[[ 1.75 -6.24]
 [-1.59 -0.87]
 [-1.92 -3.08]
 [-4.30  2.49]
 [-5.20  3.62]
 [ 1.18 -4.18]
 [-0.63 -4.14]
 [-2.14  0.35]]
|
[[-1.59 -0.87]
 [-4.30  2.49]
 [ 1.18 -4.18]
 [-2.14  0.35]]

[[ 1.69  0.15]
 [-3.85 -7.33]
 [ 2.16 -6.34]
 [-0.52 -2.90]
 [ 2.79 -4.22]
 [-2.57 -5.56]]
|
[[-3.85 -7.33]
 [-0.52 -2.90]
 [-2.57 -5.56]]

[[-1.34  0.67  6.45  1.25]
 [-2.11 -2.92  5.07  1.08]
 [-0.58  1.90 -3.73 -2.80]
 [ 0.64  0.30  5.01  3.19]
 [-0.78 -0.38  1.63 -1.18]
 [-0.17 -0.33 -3.56 -2.68]
 [ 2.54  0.08  2.49  1.49]
 [-0.03 -0.93 -0.31  0.36]
 [ 2.03 -0.56  0.64  0.36]
 [-0.56  1.58  0.15  3.70]]
|
[[-2.11 -2.92  5.07  1.08]
 [ 0.64  0.30  5.01  3.19]
 [-0.17 -0.33 -3.56 -2.68]
 [-0.03 -0.93 -0.31  0.36]
 [-0.56  1.58  0.15  3.70]]

[[-3.23  3.38  3.86  0.30 -2.75]
 [-2.20  5.83  4.75 -0.90 -0.15]
 [-1.89 -4.77  3.57 -0.32 -1.48]
 [ 2.42 -2.64 -3.25 -0.07  0.20]
 [ 4.63 -4.15 -1.58 -1.16  2.03]
 [-1.32 -3.80  4.03  1.62  0.81]
 [ 2.06 -4.61 -4.94 -0.13 -0.53]
 [ 0.00 -4.08  1.86  0.60 -1.50]
 [-0.28  1.63  5.83 -1.27 -1.89]]
|
[[-2.20  5.83  4.75 -0.90 -0.15]
 [ 2.42 -2.64 -3.25 -0.07  0.20]
 [-1.32 -3.80  4.03  1.62  0.81]
 [ 0.00 -4.08  1.86  0.60 -1.50]]

[[-3.40 -1.23 -0.76 -0.34  3.71  1.13 -0.41 -1.49]
 [ 4.20  1.16  1.14 -0.92 -0.72  1.40  0.43  1.53]
 [ 0.58  2.55  1.14  0.45 -1.67  0.23  3.26  1.71]
 [-0.86  1.17  2.41 -0.84  1.42  3.41 -1.01  1.74]
 [-0.25 -0.43 -1.22  1.75 -1.11 -1.99  1.21 -0.48]
 [ 1.68  1.97 -0.42  0.41  3.85  3.34  5.58 -0.13]
 [-2.34 -1.77  1.70 -1.18 -2.63 -1.45 -6.95  0.80]
 [ 2.97 -0.12 -1.19  2.24 -2.49 -2.27  1.29 -0.21]
 [-6.80  1.92 -0.49  1.71  0.43  0.41 -0.15  0.86]
 [ 4.29 -1.76 -2.52  0.74  0.92 -1.66  1.96 -2.29]]
|
[[ 4.20  1.16  1.14 -0.92 -0.72  1.40  0.43  1.53]
 [-0.86  1.17  2.41 -0.84  1.42  3.41 -1.01  1.74]
 [ 1.68  1.97 -0.42  0.41  3.85  3.34  5.58 -0.13]
 [ 2.97 -0.12 -1.19  2.24 -2.49 -2.27  1.29 -0.21]
 [ 4.29 -1.76 -2.52  0.74  0.92 -1.66  1.96 -2.29]]

[[-0.04  2.50  0.72 -0.32  0.94  0.19  1.65  0.13 -0.21 -2.09 -2.31 -0.98]
 [-0.20  0.74  1.89 -0.31 -0.46 -0.42  0.58  0.21 -0.73  0.41 -1.16  0.01]
 [ 0.28 -2.08  1.77  0.03  0.35  5.26 -7.27  1.24 -1.55  2.51 -1.05  0.76]
 [ 0.55  2.57 -1.65  1.24 -0.59  2.82  0.45  0.64 -2.81  1.02 -1.36  2.53]
 [-0.91 -0.06 -0.08  1.49 -0.70 -0.67  0.34  1.56  0.23 -0.05 -1.07 -1.24]]
|
[[-0.20  0.74  1.89 -0.31 -0.46 -0.42  0.58  0.21 -0.73  0.41 -1.16  0.01]
 [ 0.55  2.57 -1.65  1.24 -0.59  2.82  0.45  0.64 -2.81  1.02 -1.36  2.53]]

[[ 0.29  3.09 -1.33  0.25 -1.39]
 [ 1.94 -2.18  2.74  0.24  2.69]
 [-2.83  2.26 -2.15 -1.50 -0.98]
 [-4.61  1.20 -4.37 -0.71 -4.21]
 [ 5.26 -2.26  5.32  1.74  4.51]
 [-4.80  6.12 -5.97 -2.99 -3.94]
 [-0.51 -1.90  1.62  1.08  1.13]
 [ 2.51 -1.71  3.06  0.61  2.84]
 [-5.81  5.54 -5.53 -3.25 -3.17]
 [ 3.62  0.28  2.46  0.58  2.27]
 [ 1.96 -7.07  4.12  2.76  1.99]]
|
[[ 1.94 -2.18  2.74  0.24  2.69]
 [-4.61  1.20 -4.37 -0.71 -4.21]
 [-4.80  6.12 -5.97 -2.99 -3.94]
 [ 2.51 -1.71  3.06  0.61  2.84]
 [ 3.62  0.28  2.46  0.58  2.27]]

[[-2.06  0.29 -2.04  5.57]
 [ 0.87  2.84 -0.29  0.23]
 [ 1.02 -0.11  1.99 -0.87]]
|
[[ 0.87  2.84 -0.29  0.23]]

[[ 4.27 -5.79]
 [ 1.32 -1.09]]
|
[[ 1.32 -1.09]]
